In the data rows, 128 means zero.
Each row below has a hidden score, from 0 to 16, with 8 about the middle. What is it?
110 146 136 135 116 175 143 130 -> 13
87 65 143 170 158 108 89 92 -> 0
125 154 146 136 100 170 149 120 -> 9
149 153 127 110 102 163 146 124 -> 10
225 236 92 185 191 169 192 99 -> 15
87 65 143 144 145 120 84 114 -> 2
188 179 109 167 146 155 195 110 -> 9
109 158 150 137 90 177 158 130 -> 11
121 168 125 88 127 70 154 239 -> 13
112 141 148 140 88 158 147 121 -> 7
75 73 146 148 156 115 82 114 -> 3
69 70 143 128 160 114 82 103 -> 5
223 67 36 0 222 13 54 0 -> 5
87 57 126 98 144 41 73 164 -> 1
128 151 178 110 81 160 146 133 -> 2
140 119 72 55 147 122 69 44 -> 16
124 149 113 117 115 148 132 159 -> 15
142 153 122 118 91 188 155 110 -> 13
118 155 129 139 101 167 146 119 -> 12
201 147 81 37 71 141 167 91 -> 12
131 150 132 138 99 171 142 124 -> 10
119 137 124 104 88 131 163 182 -> 11
113 134 136 122 102 138 153 156 -> 9
131 156 142 142 104 171 155 131 -> 9
110 84 152 141 134 99 94 86 -> 0
123 136 139 132 102 151 166 128 -> 7
145 95 142 206 169 116 90 96 -> 0
127 152 151 140 108 163 165 135 -> 7
132 141 117 160 103 164 170 111 -> 9
121 129 146 132 103 145 152 148 -> 6
110 134 129 121 115 141 163 135 -> 11
100 49 133 122 142 75 78 143 -> 0
136 175 116 119 120 166 155 139 -> 16
120 157 151 103 129 98 120 207 -> 8
118 132 140 132 95 139 151 150 -> 6
119 128 135 130 113 142 151 151 -> 8
132 47 94 110 176 61 57 175 -> 3
126 169 135 130 84 186 167 126 -> 13
75 74 133 124 167 90 60 130 -> 6
79 91 143 159 154 121 93 111 -> 5
175 164 91 29 125 121 139 68 -> 16
131 154 126 120 113 133 159 154 -> 11
133 153 137 109 91 160 150 123 -> 10
105 143 150 137 87 168 159 139 -> 9
142 148 137 177 95 154 176 123 -> 3
117 142 152 127 99 153 154 128 -> 7
165 160 127 162 114 188 189 103 -> 8
109 170 152 128 92 156 154 135 -> 10
61 95 126 154 157 124 78 106 -> 11
75 63 136 157 147 116 82 102 -> 3
86 92 141 163 155 107 91 113 -> 3
138 137 123 126 71 160 166 113 -> 7
114 141 139 142 81 165 160 120 -> 8
114 165 157 150 91 160 157 133 -> 7
217 152 74 7 116 127 158 56 -> 14
158 150 132 113 132 72 144 255 -> 5
135 155 135 99 124 101 132 200 -> 9
84 68 142 147 160 111 74 96 -> 2
138 135 115 103 117 131 149 175 -> 12
131 97 118 123 182 10 55 219 -> 0
143 90 109 87 144 98 67 91 -> 4
137 141 144 129 86 140 146 139 -> 4
132 146 127 126 110 141 153 146 -> 10
159 166 118 85 75 149 165 117 -> 11
107 92 136 174 157 104 92 91 -> 0
170 128 132 79 88 144 153 89 -> 3
135 169 137 135 107 185 140 114 -> 12
132 154 155 140 74 153 130 118 -> 3
150 75 143 74 164 92 53 67 -> 0
125 146 150 133 113 140 143 159 -> 6
118 141 160 131 115 140 160 159 -> 5
112 141 126 126 134 123 145 156 -> 12
156 155 114 113 97 166 144 126 -> 12
71 77 154 152 156 125 64 102 -> 3
113 101 120 200 182 133 108 92 -> 5
118 157 142 140 90 151 152 128 -> 8
134 134 138 149 99 155 146 123 -> 5
89 130 149 116 93 140 148 171 -> 10
88 131 153 97 185 49 25 179 -> 7
126 142 120 97 124 141 141 125 -> 13
113 69 145 181 164 103 86 99 -> 0
236 219 96 204 139 181 224 131 -> 9
107 150 143 135 91 166 161 124 -> 10
74 79 147 152 153 118 81 101 -> 3
